Each row has a name. Each question is about the rows just above it.

Columns, left to right: M G A W K B E N
[114 112 138 115 89 113 122 113] -> z_162
[109 72 84 148 106 70 83 181] -> z_124
[114 105 70 114 94 69 114 81] -> z_611
Right after [69] comes => [114]
How many times does z_611 hold [114]? => 3
Which column holds [115 148] top down? => W

Columns, left to right: U H S R C Q F P Z J
[161 74 91 158 36 87 123 128 11 88]  z_419
[161 111 91 158 36 76 123 128 11 93]  z_682
[73 31 54 62 62 73 111 165 73 62]  z_889
[62 74 65 76 148 164 68 55 191 124]  z_414
[137 200 148 115 74 97 139 105 79 40]  z_210
[183 73 103 137 183 77 186 73 96 12]  z_697
[39 49 58 66 139 80 53 74 173 122]  z_192
[106 90 102 54 125 99 64 71 156 59]  z_235
[137 119 94 34 165 159 46 34 107 61]  z_763
Count of [73] in z_697: => 2
Right after [64] comes => [71]
The one value in z_889 and z_763: => [165]
Which row holds [39 49 58 66 139 80 53 74 173 122]? => z_192
How many times does z_889 hold [73]? => 3

Columns, left to right: las Bimu pera vab Nef tipip delu Voko
[52 118 128 53 87 72 94 129] -> z_398
[107 70 160 99 77 40 102 89] -> z_613
[95 88 153 92 58 99 107 114] -> z_448
[135 72 109 137 71 171 111 87] -> z_221
[54 153 80 61 143 77 69 100] -> z_592
[119 80 164 112 58 75 111 93] -> z_79
[102 69 52 108 113 83 124 82] -> z_458
[89 63 67 96 93 69 130 100] -> z_104
[89 137 106 96 105 170 70 103] -> z_967
[130 40 113 125 67 85 140 85] -> z_657
[96 126 111 93 128 57 85 74] -> z_757
The one value in z_458 and z_657: => [113]
Right after [126] comes => [111]

Columns, left to right: dumu dal nitu novo moro Bifov Zif
[126 114 92 47 47 58 86] : z_220
[100 100 115 142 103 101 120] : z_228
[90 126 145 128 95 64 106] : z_368
[90 126 63 129 89 64 103] : z_88
[123 126 113 50 93 79 66] : z_789
After [115 142 103 101], its row goes on with => [120]
The one value in z_220 and z_88: => [126]
Shared by z_368 and z_220: => [126]
Count of [114] in z_220: => 1

Columns, left to right: T D Y X V
[175 170 109 147 159] -> z_506
[132 150 104 172 175] -> z_268
[114 67 110 109 110] -> z_943
[82 170 101 139 157] -> z_10
[176 127 176 85 102] -> z_553
[132 150 126 125 135] -> z_418
[113 44 87 65 55] -> z_675
Which column holds [175 110 157] top down? => V
Shared by z_268 and z_506: => [175]
Where do [114 67 110 109 110] appear? => z_943

Columns, left to right: vig zar tefe Gorut raboz Rov Lop lof
[98 97 42 114 71 42 106 97] -> z_279
[118 174 38 103 101 100 108 111] -> z_779
[98 97 42 103 101 99 105 98] -> z_119
[98 97 42 99 71 117 106 97] -> z_84
After [103 101 100], its row goes on with => [108 111]
How many times does z_279 hold [98]? => 1

Columns, left to right: larek Bak melal Fabit
[28 85 114 181] : z_551
[159 106 96 17] : z_674
[159 106 96 161] : z_113
[114 64 106 166] : z_209
[114 64 89 29] : z_232
[26 80 26 104] : z_385
[46 148 144 148] : z_710
[138 125 89 77] : z_560
[46 145 149 152] : z_972
Count of [106] in z_209: => 1
[106 106 64 64 80 148 125] is in which column, read top down? => Bak
What comes right after [149] in the named rows? => [152]

Columns, left to right: zuz mifeb daz budu
[156 124 16 38] -> z_251
[156 124 17 57] -> z_503
[123 47 163 58] -> z_955
[147 83 147 145] -> z_975
[123 117 62 57] -> z_988
After [147 83], its row goes on with => [147 145]
Which column holds [145 57] top down? => budu
Which value is in both z_988 and z_503? => [57]
Times [147] occurs in z_975: => 2
Whose row is [147 83 147 145]? => z_975
The entry that follows [16]: => [38]
The rest of the row after [156 124 17]: => [57]

Columns, left to right: tiral vutuk toso led
[64 64 64 79] : z_488
[64 101 196 48] : z_490
[79 101 102 79] : z_294
[64 196] is in which column, read top down? => toso
Which value is in both z_294 and z_490? => [101]
After [101 102], its row goes on with => [79]
[64 101] is in which column, read top down? => vutuk
How many times does z_294 hold [79]? => 2
Times [64] occurs in z_488: => 3
Whose row is [64 64 64 79]? => z_488

Columns, left to right: mokal mot Galo vesor Vetaz
[159 159 159 65 65] : z_118
[64 64 64 64 64] : z_264
[34 160 46 181 158] : z_849
After [159 159 159], its row goes on with => [65 65]
Times [64] occurs in z_264: => 5
[64 34] is in which column, read top down? => mokal
Count of [159] in z_118: => 3
How many times does z_849 hold [160]? => 1

